In the data rows, zero lies at 4.5, halfway between 4 and 5.
Some points, each followed by its number:
[4 4 5 4 5 4 4 4 5 4 5 5 4 5 4 5 4 4 4 5 5 4 4 4 5 4 5 5 5 5 4 4 4 5 5 4 5
 4 4 4 5 5 4 4 4 4 4 4 4] 0
[4 7 6 6 1 9 6 7 6 6 1 6 6 0 3 9 3 9 0 0 7 2 0 3 9 5 5 9 1 6 7 0 9 5 4 5 8
 6 4 9 4 9 5 5 9 6 5 5 2] 1
[5 3 2 5 8 8 5 2 5 2 0 2 3 4 2 1 7 5 5 5 8 8 5 5 4 5 8 5 9 0 9 6 2 5 6 0 5
 1 7 9 6 5 2 5 0 8 2 5 4] 2
[4 3 4 3 5 4 4 4 5 4 5 5 4 6 4 5 5 4 4 4 4 5 5 5 4 4 5 5 4 5 4 4 5 5 5 4 5
 4 4 4 5 4 4 5 5 4 4 4 5] 3
[5 4 5 4 6 5 4 5 4 5 5 5 5 5 4 5 4 4 5 5 4 5 5 4 5 4 4 5 5 4 4 3 5 5 4 5 4
 6 4 4 5 5 4 4 4 5 4 4 4] 4
[9 9 4 4 5 7 3 2 9 8 6 6 4 4 5 3 1 1 6 3 6 0 8 3 5 8 4 6 6 6 1 3 6 1 9 0 6
 0 4 2 8 5 4 3 2 0 0 6 2] 5
[5 5 5 4 5 4 4 4 4 4 4 5 4 6 4 4 4 4 5 5 4 5 4 4 5 4 5 5 5 4 5 4 4 5 5 4 5
 4 4 4 5 5 4 4 5 5 5 4 4] 6
[5 3 4 4 5 4 4 4 3 5 5 4 5 5 5 5 5 3 4 5 4 4 5 4 5 4 4 5 4 5 5 4 5 6 5 5 4
 4 4 4 5 5 4 4 4 4 5 4 5] 7
[5 3 6 5 4 3 6 5 5 4 4 4 6 5 5 5 4 5 4 4 4 4 5 5 3 5 4 4 5 6 3 5 4 3 5 5 4
 6 6 4 3 4 6 6 4 3 4 4 4] 8
[4 4 4 3 5 4 5 4 5 5 4 5 5 5 4 5 5 4 5 4 4 5 5 4 4 5 5 5 4 5 4 4 4 5 5 4 5
 5 4 4 5 5 4 4 5 5 4 4 5] 9
[6 2 2 7 9 9 4 1 5 3 0 2 3 4 2 1 7 5 6 4 9 8 5 7 5 5 8 4 9 0 9 6 2 4 6 0 6
 1 7 9 6 5 2 5 0 8 0 6 4] 10
[4 5 5 6 5 4 5 5 4 5 4 4 4 4 5 5 4 4 4 4 5 4 5 5 4 5 4 5 4 4 4 6 5 5 5 5 4
 6 5 4 4 4 5 4 5 4 4 4 4] 11
[5 5 4 4 5 4 5 5 3 5 5 5 4 5 4 4 4 4 4 4 5 4 6 4 6 4 4 5 4 4 4 3 5 5 5 5 5
 4 5 4 5 5 4 5 5 5 4 5 5] 12
[4 5 4 5 5 4 5 4 4 4 4 5 4 5 4 4 5 5 5 5 5 5 3 4 5 4 5 5 4 4 4 5 4 4 5 4 6
 5 5 4 5 5 4 5 5 4 5 5 5] 13
[5 4 4 5 5 5 4 4 5 5 5 4 4 5 4 4 5 4 5 5 5 4 5 4 5 3 5 4 4 5 5 4 4 6 5 4 4
 4 5 4 5 5 4 4 4 5 4 4 4] 14
[5 0 9 7 2 0 9 7 6 4 5 3 9 6 9 4 2 9 0 2 1 4 4 3 0 9 4 0 5 9 2 7 2 0 4 7 6
 7 9 4 0 6 9 9 3 1 4 6 3] 15
[5 2 3 5 7 7 4 3 5 3 1 3 2 4 3 2 6 5 4 5 8 8 5 6 5 5 7 5 7 2 9 5 3 4 4 2 5
 2 6 7 5 5 3 5 1 7 3 5 4] 16
[5 5 4 5 5 4 4 4 3 5 5 5 5 5 4 5 5 4 5 5 5 5 5 4 5 4 5 5 4 4 5 4 4 5 5 5 5
 4 4 4 5 5 4 3 5 4 4 4 5] 17
[5 4 4 4 5 4 5 4 5 4 5 5 4 5 4 5 4 4 5 5 5 4 5 4 5 4 4 4 4 4 5 5 4 6 5 4 5
 5 4 4 5 4 4 4 4 5 4 4 4] 18
[5 4 4 5 5 4 4 5 4 3 5 4 5 4 5 5 4 3 5 5 4 5 5 4 5 5 4 5 4 4 5 4 4 5 5 4 4
 5 4 4 4 5 4 4 5 5 5 4 5] 19
Which three points above are nearest to each new point by angle? Their numbers follow each, nearest first.
[4 5 4 5 5 5 4 4 4 6 5 5 4 5 4 5 4 4 5 5 4 4 5 4 5 5 4 5 4 4 4 4 5 5 4 4 5
 5 5 4 5 5 4 5 5 4 5 4 5] 12 4 17
[4 3 4 4 5 5 4 5 3 6 5 5 4 5 4 5 4 4 5 4 4 5 5 4 5 5 4 5 4 5 4 5 4 5 5 4 6
 4 3 4 5 5 4 4 5 5 4 4 5] 9 17 7
[6 5 5 5 5 4 4 4 5 6 5 5 4 6 4 5 4 3 4 5 4 5 5 4 4 5 4 4 4 4 4 4 4 5 5 5 5
 5 4 4 4 5 5 4 5 4 4 4 5] 17 4 6
[6 9 2 3 0 0 5 1 7 0 8 5 5 5 0 7 3 6 5 2 6 0 4 9 0 4 0 6 5 8 5 7 7 5 5 7 3
 4 9 4 3 0 9 3 7 2 9 4 1] 8 11 15
[4 4 4 4 5 4 4 4 4 4 4 5 5 4 4 5 5 4 5 4 5 5 5 4 5 4 4 5 4 4 4 4 5 5 5 5 5
 4 4 4 5 5 4 4 5 5 4 4 5] 17 9 12
[2 4 5 5 1 3 0 4 4 9 0 9 9 2 1 4 3 4 6 5 5 0 2 3 7 6 3 3 5 5 5 3 9 5 0 4 7
 4 3 5 4 5 4 9 2 7 5 0 1] 1 4 0
[0 7 5 6 4 4 5 7 9 9 0 9 7 2 6 0 1 9 3 7 7 3 8 7 7 0 5 5 0 2 8 7 4 5 3 3 1
 4 1 5 9 0 6 3 7 7 6 5 9] 1 11 18
[4 5 4 4 5 4 4 5 4 4 5 5 4 4 4 5 5 5 5 5 4 4 5 4 5 4 4 5 4 4 4 4 4 5 5 4 4
 4 4 4 5 4 4 4 5 4 5 4 4] 17 18 0
[5 5 4 4 5 5 4 5 6 6 5 4 4 4 4 5 5 4 4 4 5 4 5 4 5 5 4 5 4 4 4 4 5 4 6 4 5
 4 4 4 4 4 4 4 4 5 4 5 5] 5 12 9
[5 4 4 5 4 4 4 4 5 5 5 5 4 4 4 5 4 5 5 5 4 4 4 5 4 4 3 5 4 5 4 5 5 5 5 5 5
 5 5 4 5 4 5 4 5 4 5 4 4] 11 18 8
[4 5 4 3 5 5 4 5 4 4 5 4 4 5 5 6 5 4 4 4 4 5 5 5 4 4 5 5 5 4 4 4 4 5 4 4 6
 5 4 5 5 4 4 5 4 4 5 4 5] 3 9 0
[4 4 6 7 4 4 6 6 4 4 5 5 5 5 6 5 4 4 4 3 3 4 5 4 3 4 4 3 4 5 4 5 3 4 3 4 5
 5 5 4 4 5 6 5 4 3 5 5 4] 15 8 11
[4 4 4 5 5 4 5 4 4 5 5 5 4 5 5 5 4 4 5 5 4 5 5 5 5 4 5 5 5 5 4 4 4 5 5 4 4
 4 4 4 5 4 4 4 5 5 4 4 5] 17 3 9
